In the rows, zero is written as 128.
The rows below fall into families. The same turns and mirrors carry the whole set onto itself and the rows of a family onto each other. For each named row, which other rows are in its family? Write them in the order they are listed.
These 21 rows form 7 families of 3 rows each.
vikeg: [140 110 153 112 176  81 117 110 134 113 151  96 102 130 132  99 115 141
 103 129 134 140 121 119 143 143 134 117 123 126 158 167 159 120 133 162
 142]
tekid: [114 131 105 122 146 130 105 160 163  92 150 152 141 124 144 112 112 116
 136 126 179 136 140 132 126 126 108 112 122 104 120 179 145 115 102 123
 113]
Liti: [130 130 126 109 165  85 121 113 130 122 144 102 101 112 120 101 129 124
 101 139 117 140 128 122 139 145 141 125 121 129 144 163 147 102 123 174
 165]
Zatab: [141 148 125 123 140 145 141 126 138 101 133 109 100 121 126 162 132  98
  85  83 130 156  99 137 110 122 119 111  99 107 115 139 137 108  97 126
 110]
depap: [153 142 135 122 154  99 103 123 147 143 140 123 107 103 145 123 128 129
 102 146 125 161 113 133 126 123 141 134 106 116 146 156 158 112 125 178
 153]
Gen: [136 141 155 128 140 129 150 107 137  90 136  90  91 151 141 130 138  85
 115  66 133 157  92 138 121 120 119 110 126 121 120 150 142 120  97 114
 131]
vel: [133 125 133 123 174  96 103 107 135 120 149  98 103 131 124 104 123 127
  99 135 126 145 147 105 144 131 118 135  97 133 147 161 159 122 127 169
 156]
Ziko: [139 168 132 141 126 121 138 114 141  95 109 123 117 136 117 149 137  92
 100  85 145 149 114 157 109 109 106 124 114 101 119 143 136 112  98 147
 117]
kubig: [110 127 110 132 177 150 123 161 151  94 145 144 126 131 141 112 120 101
 142 115 173 153 146 125 104 138  90 110 113 122 135 193 143 129 111 128
 152]
zibil: [ 99 134 101 112 166 144 125 164 167  93 135 148 124 128 140 101 123 114
 139 115 168 147 142 121 108 147 119 117 140 134 130 183 139 111 112 124
 149]
Ravu: [127 149 120 123 126 126 158 117 141  92 122 101  88 147 120 136 131  79
 107  77 130 149 113 144 114 120 113 100 133 126 116 134 136 110  99 130
 137]
talu: [150 126 150 102 175  90 110 112 127 125 132  98 110 115 121  95 121 135
 110 116 129 145 126 142 142 132 121 124 114 118 169 146 145 121 138 164
 143]
zuve: [133 142 156 117 133 116 135  95 163  82 119 109 118 162 121 135 122  97
 105  65 140 154 105 147  97 123 136 115 125  93 130 158 135 109 110 117
 135]
nuz: [132 126 139 134 127 133 147 115 133  99 139 110  88 158 124 141 138  93
 104  70 129 165 116 134 116 111 102 106 107 123 110 144 144 121  87 135
 145]
dof: [111 119 122 123 181 134 125 159 155  75 141 134 138 140 150 117 119 104
 147 110 178 149 128 118 102 157 125 118 126 129 140 192 152 119 107 116
 129]
vatel: [118 112 114 130 176 122 127 141 163  81 135 152 138 138 149 105 106 122
 147 102 153 144 123 145 104 136 142 130 137 101 158 192 139 125 118 105
 151]
Sig: [120 145 136 118 148 139 143 108 141 105 135 107 105 154 135 143 147  87
 113  66 137 157 104 138 123 117 130 130 121 107 122 128 130 132  89 112
 123]
Gem: [116 113 123 105 171 121 120 172 162  93 148 151 144 133 138 118 121 103
 151 118 180 159 140 134 105 146 138 113 116 114 138 176 154 129 107 132
 137]
biko: [150 129 134 109 176  95 118  99 149 116 134 100 111 141 152 111 117 122
 107 129 119 157 111 127 119 138 161 124 118  97 168 162 155 115 150 156
 152]
lidal: [118 134 102 144 161 132 118 169 173  99 133 169 126 120 141 126 117 131
 128 114 167 149 142 133 122 125 120 144 137 111 137 169 146 132 109 124
 134]
lile: [165 140 136 118 163 105 103 138 118 116 140 114 101 110 132 102 121 145
 116 135 111 152 132 125 153 129 132 142 111 110 135 154 161 110 124 157
 144]

The rest of the family of nuz: vel, kubig
The rest of the family of vikeg: Gen, dof
The rest of the family of lidal: depap, Ziko
The rest of the family of Ravu: Liti, zibil

The rows below fall into families. The same turns and mirrors carry the whole set onto itself and the rows of a family onto each other. For each named row, which other rows are in its family? Write them in the order they are listed.
These 40 rows form 5 families of 8 rows each.
pim: [121 147 141 106 133 109 144 120 136 146 112]
Fula: [128 136 171 155 145 103 115 162 144 137 137]
Zike: [109 141 179 155 132 110 102 152 131 146 135]
zasi: [117 152 179 156 151  97 126 144 140 130 140]
Boz: [134 145 129 168 141 132 134 146 133 146 136]
keku: [127 128 128 154 171 100 121 113 149 121 113]
nidin: [129 154 175 125 137 145  87 129 125 149 143]
nep: [126 134 131 144 115 128 112 128 134 166 112]
niro: [119 111 130 138 176 108 118 139 150 119 137]
Bar: [105 147 169 102 172 110 103 114 127 121 126]
tavab: [123 120 120 117 148 132 111 103 120 122 112]
Pob: [128 139 151 117 146 108 149 122 130 161 113]
finug: [123 145 166 109 179 117 114 115 116 114 128]
tefu: [114 149 142 151 166 132  79 130 142 118 150]
rugo: [109 141 158 112 130 146  83 122 121 143 142]
som: [118 127 172 105 172 120  96 104 143 136 131]
Rav: [149 147 177 134 152 106 114 153 143 127 126]
Beruz: [122 120 142 160 150  95 130 133 129 125 105]
Riv: [122 125 131 119 156 145 109  89 120 141 126]
refo: [126 137 115 112 160 143 101 107 132 150 122]
kufu: [103 143 113 120 156 139 105 101 127 142 127]
nezir: [102 156 145 158 170 123  76 134 132 128 136]
luro: [112 130 123 142 172  95 122 128 142 117 112]
nuse: [105 127 125 139 160 145 115  99 130 154 143]
sife: [119 143 127 160 132 123 113 137 157 167 135]
Modip: [105 126 167 129 166 111 101 127 116 103 134]
Sutoz: [107 130 132 169 146 129  82 121 134 126 133]
beniz: [116 162 166 114 140 141 107 138 125 159 150]
Rovis: [123 131 167 103 134 110 132 135 115 141 114]
nole: [121 107 128 149 164 104 137 124 139 127 121]
pela: [119 156 119 161 131 121 118 140 142 153 122]
fezo: [130 136 124 161 134 140 113 137 132 167 128]
povo: [136 161 172 135 136 143 111 112 123 164 132]
kofu: [138 137 157 114 127 122 148 127 127 146 125]
bom: [113 125 146 159 174 127  75 125 139 131 139]
Pude: [111 173 164 123 130 135  99 126 126 158 136]
Toli: [120 158 173 144 146  91 117 151 143 133 122]
zofaz: [137 131 144 119 134 118 148 107 147 132 128]
kefan: [121 126 179 112 165 109 111 115 131 110 136]
meven: [118 140 157 155 180 134  82 143 127 150 140]

The rest of the family of Modip: Zike, nep, tavab, rugo, Beruz, Sutoz, Rovis
The rest of the family of finug: zasi, keku, Pob, tefu, refo, sife, beniz
The rest of the family of nezir: pim, Bar, kufu, luro, pela, Pude, Toli

The rows below fall into families. The same turns and mirrors carry the whole set onto itself and the rows of a family onto each other. For each named row, which other rows are in its family? Write them in the order they are listed.
These 32 rows form 4 families of 8 rows each.
Soz: [108 162 101 119 127 102 146 115 110 116 110 177 149 106 112  87 114 105
 106 100 150 155 156 117 145 132 143 135 128 132 124 121 159 140 140  80
 118 146 110  81 140 120  80 142 127 158 150 109  67 118 120]
biv: [117 150 131 110 123 111 148 117 135 102 121 141 143 110  84  86 116 116
  94  92 160 128 141 131 137 123 142 138 130 130 144 107 161 132 159  73
  96 143 111  68 121 120 117 145 122 153 131 113  81  93 130]
San: [172 129 136 128 139 110 160 138 115 118 161 164 156  90 145 121 170 142
 108 129 133 137  97 113  93 139  95 144 111 118  99 109 182 128 138 119
 136 136 134 133 120 164 117 127 117 143 104 125 134 147 123]
zim: [111 162 127 112 118  97 145 112 123 113 121 155 180 108  89 103 112 107
  98  96 160 145 155 137 145 123 135 126 122 131 149 114 142 142 157  90
  90 151 111  85 127 106 105 141 131 152 138 109  93  94 132]
Milad: [103 147 118 112 130 107 156 102 118  93 124 150 139 120  99  97 116 109
 102  92 152 123 143 139 140 135 135 143 116 127 137 110 142 132 166  76
  99 149 117  76 122 127 114 143 147 152 121 111  75 103 135]
Luki: [171 134 127 139 148 106 148 144 120 127 162 173 155  89 142 117 171 133
 119 137 143 151 112 118  86 139 108 130 110 125  89 107 192 123 132 129
 131 132 135 132 139 164 105 122 110 143 116 113 128 153 113]
Nelik: [106 168 109 115 125 110 146 112 112 113 112 169 158 116 122  91 118 113
 107  97 138 153 147 117 147 132 138 138 123 136 126 128 150 148 138  74
 117 149 105  83 134 119  89 148 131 164 142 113  74 112 131]
mupug: [164 122 127 148 146 107 136 148 108 131 152 177 152 106 116 129 174 119
 131 149 148 151 126 125  88 140 100 121 116 127  92 130 185 143 159 125
 126 133 157 143 130 158  98 130 102 130 116 102 138 148 122]
Mopaz: [183 123 138 146 134 110 134 131 103 125 148 159 144 103 136 116 175 128
 104 139 144 137 128 109  98 140  99 140 125 114  98 111 187 151 170 116
 109 140 139 153  98 154 120 145 111 121 103 129 133 145 133]
Voni: [174 118 139 128 137 105 140 137 117 139 160 164 138  97 127 132 162 119
 110 137 151 147 118 124  81 148 119 132 121 116 100 115 194 136 166 117
 118 134 141 138 100 167 112 141 100 109 101 116 131 161 119]
zat: [110 134 103 118 134 103 162 107 124 104 121 159 127 114  84 101 106  99
 101  99 163 131 153 138 138 136 148 134 124 121 127 116 163 123 166  79
 107 141 123  72 127 126 109 131 134 149 143 105  68 115 127]
Zege: [171 139 133 136 145 111 145 138 123 124 161 165 163  94 149 121 172 139
 120 129 131 145 105 117  88 137 104 135 107 127  94 116 182 134 131 124
 133 134 127 134 131 159 112 130 112 148 109 115 138 148 124]
Miva: [110 155 110 108 116 109 154 111 103 104 110 168 154 113 118  93 114 118
  96  97 140 143 142 117 149 133 126 148 125 123 130 124 146 143 148  70
 122 150 110  81 123 120  95 145 132 162 139 118  71 108 130]
nazap: [174 124 128 133 140 106 158 142 112 122 158 171 150  82 136 118 168 137
 110 135 148 140 106 116  93 141 104 143 113 115  96 103 193 120 140 124
 138 136 138 130 130 168 112 118 112 140 112 125 123 152 110]
mik: [114 156 114 116 119  95 146 120 124 123 119 158 173 110  78 110 108 103
  95 102 168 151 161 139 140 125 141 122 126 127 143 117 157 140 159  98
  99 146 111  84 135 105 102 137 123 151 149 103  85 104 127]
Pinuf: [105 149  97 123 137 113 151 113 126 115 130 167 148 118  88  99 106  88
 115 104 164 138 159 146 135 135 148 118 114 132 126 127 157 140 152  88
 101 138 125  73 139 129  94 132 127 163 142  87  75 118 129]
dutam: [183 131 140 142 136 111 125 137 102 131 154 165 162 105 138 113 177 124
 115 136 145 139 128 116  96 136  97 132 117 123  98 117 181 161 163 121
 105 143 135 152 106 157 113 150 109 132 103 121 142 145 137]
Degen: [166 133 141 142 142 112 131 147 102 120 154 167 161 110 130 125 183 129
 134 138 140 143 119 128  90 136  90 131 105 134 102 125 166 154 158 118
 118 141 147 146 126 159 106 143 115 135  96 109 151 136 132]
zuk: [105 159 116 113 131 114 145 111 124 108 133 157 161 121 100  97 116 101
 115  93 155 127 148 147 139 131 137 129 107 136 135 122 141 151 152  87
  96 146 116  74 134 128 101 148 143 170 123  92  87 104 139]
vazed: [186 116 129 148 139 106 134 138 106 134 146 169 144 102 127 119 169 119
 105 144 151 143 132 111  96 139 106 133 129 110  92 115 199 145 168 119
 113 134 142 150 105 157 114 134 100 122 116 122 128 154 129]
toge: [170 133 149 124 136 109 134 133 117 141 168 167 158  96 139 123 169 121
 125 136 149 148 115 126  81 147 113 125 110 123 102 114 177 149 162 115
 110 137 142 137  97 165 110 148 105 124  92 114 144 156 129]
mutat: [169 129 138 126 138 108 137 140 119 149 164 168 154  96 132 130 162 119
 118 139 154 155 119 127  80 147 119 122 117 120  99 119 188 148 160 122
 119 131 145 135 105 164 105 142 100 122 100 109 139 163 121]
ven: [117 157 123 112 125 116 146 126 139 120 125 152 154 109  75  88 111 104
 106  98 164 137 151 135 139 121 152 123 126 137 140 119 169 144 149  84
  96 138 116  68 135 124 101 140 113 164 140  98  85 104 127]
seb: [114 142 117 118 117  94 152 118 123 112 116 151 159 108  79 112 106 102
  85 102 161 146 154 135 142 125 140 132 131 124 144 113 159 130 164  92
  97 150 110  87 129 105 105 133 124 140 148 109  79 102 124]
tanu: [167 117 144 138 139 102 139 139  98 107 146 160 142 105 128 124 185 138
 118 136 140 136 114 121  90 141  86 145 114 122 106 112 168 134 170 112
 121 142 146 143 111 159 119 138 119 117  94 124 136 134 126]
notol: [169 107 127 143 145 100 145 144 101 118 144 168 130 102 114 128 173 127
 120 144 149 144 122 120  87 143  97 136 125 117  95 119 189 126 171 115
 128 135 156 142 117 157 113 125 107 113 113 117 130 146 116]
Zefad: [113 162 132 107 124 115 142 123 135 109 123 144 158 110  88  85 116 111
 106  89 158 134 145 137 136 119 145 131 123 139 145 113 158 146 149  81
  94 143 112  68 128 123 109 150 121 165 131 106  89  94 135]
Temom: [118 145 121 112 125 110 152 126 136 113 120 148 138 107  75  91 108 108
  96  96 163 134 150 130 137 125 151 132 134 126 139 114 173 130 155  81
 103 139 118  65 128 121 112 137 111 155 144 105  74 104 126]
ruva: [111 149 105 112 121 102 156 113 100 107 107 176 147 105 113  88 112 111
  95 101 153 148 152 117 149 133 135 145 129 121 126 116 161 132 149  75
 122 152 115  80 129 122  88 139 126 154 147 120  63 115 116]
bekid: [185 128 127 148 138 112 128 142 106 139 155 173 157 104 128 118 170 118
 114 145 153 144 136 116  98 135 105 124 121 121  94 123 193 159 162 123
 108 134 142 152 112 158 105 143  98 136 116 112 138 151 130]
diz: [171 122 151 123 135 105 137 131 115 131 162 162 145  97 137 127 164 123
 115 136 144 143 110 124  83 148 113 137 115 120 103 111 180 140 165 110
 110 142 137 139  91 166 116 148 109 111  91 122 139 153 124]
tume: [115 146 125 114 116  96 149 109 125 102 118 151 166 109  87 107 112 105
  91  97 158 139 152 131 142 125 132 135 128 127 148 111 145 130 162  87
  93 156 106  88 122 104 110 140 133 145 140 118  86  96 131]

The rest of the family of mutat: zim, Voni, mik, toge, seb, diz, tume
The rest of the family of tanu: Milad, mupug, zat, Pinuf, Degen, zuk, notol
The rest of the family of biv: Mopaz, dutam, vazed, ven, Zefad, Temom, bekid

